One turn sends every row of this set to another row. A few are shown first. Where does it send the rows asked after them?
Vuz: -4.0, 1.1, 7.4, -10.0, -12.7, -24.4, -0.9, -19.6, -16.8, 17.8, 3.9, 0.7, 4.6, 2.2, -4.0, 4.3, -10.3, 7.6, -14.4, -0.2, -0.8, 3.5, -0.5, -5.6, 2.2, 11.0, 10.4, -8.7, 16.7, -16.8, -3.8, 1.8, -6.6, -5.8, 10.0, 7.2, -17.3, -31.7, 15.8, 4.5, 33.8, -5.3, -3.2, 6.4, 14.5, 1.6, -9.0, 7.9, 3.4, -10.5, -3.9, 8.4
rof: 7.0, -24.5, 10.7, -5.3, -6.1, -8.3, 2.5, 10.7, -12.6, -17.7, -7.5, 10.9, 14.8, -3.9, -7.3, 9.2, -0.7, 1.7, 1.1, 7.0, -10.5, -5.0, -0.2, -6.0, 7.9, 14.9, 13.0, 11.0, 12.4, -23.6, 6.9, 15.8, 10.0, -8.0, -3.9, 24.7, -10.6, 6.1, 14.9, -1.2, 10.8, 1.9, -28.8, 25.9, 15.8, -4.0, -20.6, -2.5, -13.1, -4.5, -20.4, 0.1
Vikot: 9.6, -6.0, -1.0, -12.0, -14.9, -22.9, 4.8, -5.5, 4.4, -2.7, -5.8, 10.4, 10.0, 8.2, -3.3, 1.1, -1.0, 17.6, 18.9, 10.1, 3.1, -1.7, -8.9, 1.7, 0.5, 7.6, 41.0, 0.0, 9.2, -16.5, 9.3, -6.1, 14.9, 3.9, -5.0, 18.5, -12.7, -14.3, 13.1, -20.0, 7.6, -4.4, -29.6, 1.1, 7.1, -6.0, -14.8, -9.4, -9.4, -14.5, -17.2, -7.6
Lege: 8.4, -15.8, 3.8, -10.9, -12.9, -17.5, 10.0, -5.0, -2.4, 8.5, -8.8, 12.7, 9.9, 4.0, -0.4, -8.0, 2.6, 9.6, -6.7, 7.2, -0.8, -10.3, -4.4, -1.7, -1.7, 7.8, -26.7, 2.3, 8.1, -18.8, 4.9, -3.4, 8.1, -12.0, -5.9, 16.1, -6.8, 1.1, 12.1, -17.1, 13.5, -5.1, -7.5, 13.8, 13.1, -1.4, -13.3, 23.9, -1.9, -5.0, -24.3, 0.1
vek: 3.8, 3.1, 5.7, -5.7, -9.8, -13.9, -4.7, 11.8, -11.9, 6.1, -8.1, 8.4, 12.5, 10.1, -2.2, -6.2, 4.0, 4.1, -9.3, 7.9, 0.4, 1.0, -8.6, -7.6, -0.3, -0.6, 25.4, -4.1, 13.9, -23.1, 10.6, 7.7, -4.5, -6.2, -3.4, 19.7, -15.8, -38.6, 13.4, 9.4, 27.0, -5.0, 14.3, 19.7, 8.9, -15.9, -18.1, 22.0, -1.6, -23.3, 5.9, 5.9
kuf: 12.5, -14.3, -0.9, -5.8, -8.1, -9.4, 1.2, -6.7, 8.3, 16.4, 3.7, 11.6, -0.7, 1.7, -12.4, 3.4, 0.0, 12.6, -7.8, 7.9, 6.9, -22.8, -1.9, 1.1, -4.4, 3.0, -14.2, 7.7, 8.9, -20.3, 14.3, 4.3, 5.4, -5.9, -11.0, 16.9, -2.4, -10.7, 9.5, -12.4, 3.2, -8.5, -10.5, 10.5, -0.8, 3.8, -6.2, 19.1, 3.7, -1.8, -16.2, -8.3
pekun: 1.0, -5.0, 4.7, -7.1, 5.0, -11.8, -3.6, -7.5, -3.7, 2.0, -18.0, 5.2, 21.3, 6.0, -13.3, -7.2, 3.1, -5.5, -8.1, 6.7, -2.6, 5.6, 0.3, -9.1, 7.1, 2.8, 28.8, 3.5, 3.1, -26.6, 16.7, 2.8, -0.2, -4.8, -0.2, 14.1, -21.5, -37.1, 19.0, 7.5, 17.1, -2.9, 5.9, 9.0, 6.9, -1.0, -20.3, 27.1, -12.5, -27.2, -12.3, -0.4
liduv: 11.8, -11.2, -1.3, 2.7, -15.0, -6.5, -4.0, -8.0, -2.5, -1.0, 4.5, 10.5, 14.8, 2.2, -2.9, 6.7, 5.8, 6.4, 4.6, -2.6, -10.5, -6.6, -4.8, -4.9, 9.3, 19.4, 29.5, -10.3, 12.8, -27.8, 6.9, -1.1, 25.6, 3.6, 8.1, 15.5, -3.3, 6.3, 4.3, -2.6, 8.1, 0.3, -9.3, 22.7, 13.1, -9.3, -12.9, -11.8, -11.9, -25.3, -13.3, -1.1
dudi: -3.5, -0.1, 5.7, -16.0, -13.2, -17.9, -2.1, -2.5, 4.4, -6.8, -19.4, 4.5, 13.9, -2.1, -4.2, -2.1, 3.6, -1.0, -9.7, 16.1, 7.6, 0.6, -6.9, -16.5, -2.4, 8.4, 25.5, 1.0, 8.6, -23.5, 5.7, 16.2, -5.3, -3.9, 2.0, 20.0, -11.3, -40.3, 9.3, 1.4, 19.8, -0.4, 7.0, 9.1, 19.7, -16.4, -20.6, 22.9, -1.1, -25.1, 1.0, 1.3
goto: -15.0, 7.6, -3.3, -20.7, 3.8, -12.8, -9.9, -19.3, -2.5, 4.3, -3.4, 1.5, 7.7, 1.2, -11.0, -0.6, -9.7, 7.8, -27.1, 5.6, -1.8, -0.1, -12.4, 2.3, 0.9, 1.2, 19.8, 3.9, 6.1, -26.9, 6.8, 6.6, 7.7, -5.5, -0.2, 15.8, -13.3, -23.9, 3.7, 10.0, 28.3, 5.5, -2.6, 8.4, 11.0, -2.9, -9.2, 13.0, 4.5, -1.6, -5.9, 10.1
nus: 10.8, -13.4, -10.0, -11.7, -11.7, -21.8, 5.3, -1.3, -1.3, 11.8, -10.5, 14.0, 9.1, 7.4, -2.4, 3.7, 1.4, 13.2, 1.4, 6.6, 14.4, -12.9, -14.4, 2.4, -9.1, 3.9, -21.1, 0.1, 4.7, -16.4, 11.6, 3.4, 8.7, 7.7, -11.2, 17.8, -15.2, -6.3, 7.1, -17.1, 12.5, -8.6, -11.2, 10.7, 2.3, 3.3, -15.9, 15.6, 9.6, -9.0, -12.2, -4.4
lalu: 7.7, 5.1, 11.2, -9.2, -7.3, -17.2, 0.8, -7.3, -7.4, 1.4, -15.6, 7.3, 13.2, -1.8, -4.8, 1.7, 5.3, -5.2, -11.0, 16.4, -0.2, -2.0, -11.4, -17.6, 12.3, 12.9, 20.3, -8.6, 9.0, -32.2, 13.8, 9.6, -3.9, 0.9, 0.9, 9.2, -9.3, -41.9, 12.8, 10.4, 23.3, -1.6, -1.4, 12.3, 7.1, -9.6, -8.1, 23.2, -12.8, -31.1, -10.5, -2.2
kugul: 6.2, -6.4, 1.3, -6.1, -14.0, -4.1, -9.9, -7.8, 8.4, -4.0, 7.5, 5.6, 0.4, -2.9, 4.1, 0.9, -0.3, 17.3, 10.6, 2.9, -1.6, -18.4, -11.6, -0.8, 0.9, 7.1, 40.3, 1.9, 16.3, -19.4, 1.5, -1.5, 12.1, -0.8, -1.3, 26.1, 0.3, -7.8, 3.9, -11.1, 4.9, -4.0, -14.3, 15.7, 12.8, -10.0, -11.0, -11.2, -8.2, -16.7, -13.6, -5.4
nogi: 11.4, -18.1, -2.6, -9.3, -14.7, -8.1, -1.8, 2.3, -1.8, 3.8, -4.5, 16.8, 12.5, 2.0, -11.8, 11.0, 1.3, 19.9, -12.6, 13.8, 1.8, -6.6, -6.1, -2.0, -4.4, 16.2, -17.0, -3.9, 5.1, -21.3, 17.3, 3.4, 7.4, -11.3, -9.2, 12.2, 4.7, -0.5, 3.0, -16.2, 10.0, -9.2, -7.7, 13.7, 3.7, 7.7, -10.4, 13.7, 4.0, -11.6, -6.9, 2.4
lefas: 5.5, 5.2, -4.7, -9.0, 7.1, -23.3, -0.8, -27.6, -26.8, 5.9, -5.9, 4.9, 13.4, 3.3, -8.2, -3.4, 1.2, 8.0, -12.4, 5.3, -5.2, 8.1, -10.1, -0.3, -0.6, 4.8, 11.1, 2.2, 9.5, -19.5, 8.0, 5.1, 1.7, -4.4, -1.5, 17.3, -11.4, -31.3, 7.9, 2.5, 27.4, -6.3, 1.3, -1.5, -5.6, -6.0, -15.1, -0.3, -5.9, -6.4, 2.6, 3.7
Mubos: 4.3, -20.7, -3.2, -12.7, -9.5, -15.6, 1.7, 22.8, -10.6, -12.4, -13.2, 9.1, 13.0, 5.9, 1.9, 5.1, 1.7, 4.0, 4.1, -3.7, 7.0, -9.6, -2.9, -11.1, -14.0, 10.1, 14.3, 3.0, 2.9, -14.5, 0.5, 23.6, 14.9, 10.1, -0.5, 29.9, -17.0, 4.2, 10.1, 2.4, 15.5, 3.1, -21.8, 21.1, 6.9, -8.6, -6.9, -4.9, -7.8, -10.1, -12.6, -9.8
buka: 15.6, -22.4, 15.2, -6.8, -10.3, -21.2, 8.7, 16.1, -8.7, 0.7, 2.6, 6.4, 2.3, -4.6, -8.9, -1.7, -5.2, 2.7, -0.5, -3.6, -5.8, -15.3, 4.3, -7.5, -0.3, 7.8, 14.4, 14.6, 11.6, -20.8, 2.9, 15.3, 5.2, 2.6, 2.6, 27.5, -13.6, -0.7, 25.2, 3.0, 11.4, 5.3, -31.5, 18.6, 12.7, -4.5, -8.9, 3.7, -12.1, -7.3, -28.1, -11.5
gibok: 8.0, -15.1, 10.0, -6.4, -4.8, -0.1, -2.1, 18.1, -11.1, -4.9, -2.9, 6.4, 4.5, 4.4, -2.7, 4.0, -2.2, 13.4, 3.7, -1.6, 0.9, -17.6, 1.6, 0.4, -9.8, 2.2, 22.8, 11.2, 7.5, -14.1, 4.3, 15.1, 1.3, 3.3, -6.5, 30.6, -12.1, -3.9, 15.7, 9.1, 12.0, -2.2, -25.7, 24.5, -2.6, -1.6, -5.6, -6.2, -11.3, -4.2, -20.2, -14.2
nema: 4.9, -6.1, 0.2, -7.8, -14.1, -6.2, 2.1, 3.1, 0.8, 9.4, -9.0, 7.6, 11.1, 5.4, -2.6, -3.3, 5.2, 13.5, -11.3, 3.6, 5.5, -9.3, 0.9, 0.1, -9.4, 7.1, -20.0, -6.5, -5.6, -7.2, 12.2, -1.7, 8.8, -6.6, -7.2, 19.9, -8.1, 4.3, 6.5, -4.9, 5.7, -11.7, -2.3, 15.0, 0.7, 1.4, 2.9, 15.3, -0.4, -7.9, -14.3, -6.5
Gud: 3.7, -0.4, -4.6, -25.4, 1.9, -32.8, -12.9, -16.7, -13.6, 4.8, -1.5, -4.4, 7.4, -9.0, -1.5, -1.5, -4.3, 3.7, -25.1, 2.3, 0.4, 2.0, -7.5, -15.1, -1.5, 9.8, 14.1, -0.4, 3.7, -14.7, 0.1, 4.0, 6.2, -4.8, 2.0, 18.7, -16.4, -23.0, 11.7, -1.5, 27.7, -4.8, 1.1, -1.5, 7.0, -3.2, 8.7, 11.7, -2.9, -26.9, -8.1, 5.2
Detof: 11.4, -21.8, 4.4, -8.9, -11.8, -21.6, 4.7, 22.4, -20.0, -10.8, -8.2, 15.0, 9.6, 4.2, 0.7, 14.7, -3.4, 8.1, 10.6, 8.4, 1.2, -5.3, -10.1, -9.8, 0.5, 15.6, 15.0, 1.9, 13.2, -20.8, 8.7, 19.4, 5.0, 3.3, -6.5, 22.0, -10.0, -7.6, 13.8, -8.5, 19.3, -2.1, -38.1, 15.5, 3.7, -1.1, -12.6, -6.9, -8.7, -9.1, -11.6, -3.5
danu: 8.7, -9.7, 3.8, -9.3, -20.5, -29.0, 11.6, 9.4, 1.0, 12.1, 2.8, 13.3, 10.0, 17.0, -0.7, -11.8, -5.2, 15.5, 6.2, -3.2, -11.3, 0.8, 1.3, 0.1, 1.9, 1.5, 36.2, 4.7, 12.7, -23.1, 5.7, -8.3, 21.9, -2.3, 5.0, 20.4, -11.2, -4.1, 17.7, -12.8, 18.1, 5.1, -22.3, 7.6, 12.6, -13.4, -13.8, 3.5, -6.3, -13.8, -20.1, 0.1
sel: 6.4, -7.1, 2.7, -0.3, -3.8, -17.6, -7.9, 4.2, -7.2, 7.6, -5.5, 3.6, 9.2, -4.0, -11.8, -15.5, -0.4, -4.9, -8.6, -3.6, 4.4, -2.5, -13.5, -12.9, 1.7, 7.5, 24.9, -6.7, 5.8, -23.9, 11.8, 6.0, -7.0, 4.1, 8.0, 20.6, -12.8, -37.5, 15.2, 7.4, 14.3, -1.6, 14.6, 8.6, 15.8, -0.5, -17.0, 20.5, -10.9, -29.7, -0.4, -2.5
Balo: 5.8, -4.5, -7.3, -18.2, -0.7, -25.0, -6.2, -17.7, -8.8, -0.5, 1.3, 3.5, 10.3, -0.5, -27.3, -2.0, -1.1, 1.4, -22.8, 9.2, 4.8, 7.6, -5.2, -6.7, -5.5, 15.0, 16.3, -10.3, 10.4, -16.1, 3.9, 4.4, 11.8, -11.0, 2.8, 10.0, -22.8, -22.1, 16.5, 1.6, 20.7, 0.9, 10.5, 8.2, 20.8, -4.6, -10.0, 4.8, -5.5, -4.4, 2.2, 7.1
teto: 10.6, 0.7, -1.8, -6.2, -19.7, -21.8, 9.8, 2.7, 0.5, 5.2, -2.0, 10.9, 13.5, 13.2, 6.3, 0.3, 9.2, 7.3, 0.0, -1.7, -10.8, -3.3, 5.1, -10.4, 1.1, 7.8, 28.0, -3.2, 7.4, -22.8, 4.5, 4.7, 32.7, 3.7, 5.2, 22.5, -7.7, 4.9, 6.4, -0.5, 16.8, 1.8, -14.9, 13.9, 3.3, -28.7, 2.0, -2.9, -8.4, -21.1, -13.5, -4.7

Mubos moves to gibok
danu moves to liduv
Now find these:
pekun moves to lalu
goto moves to Vuz
kuf moves to Lege

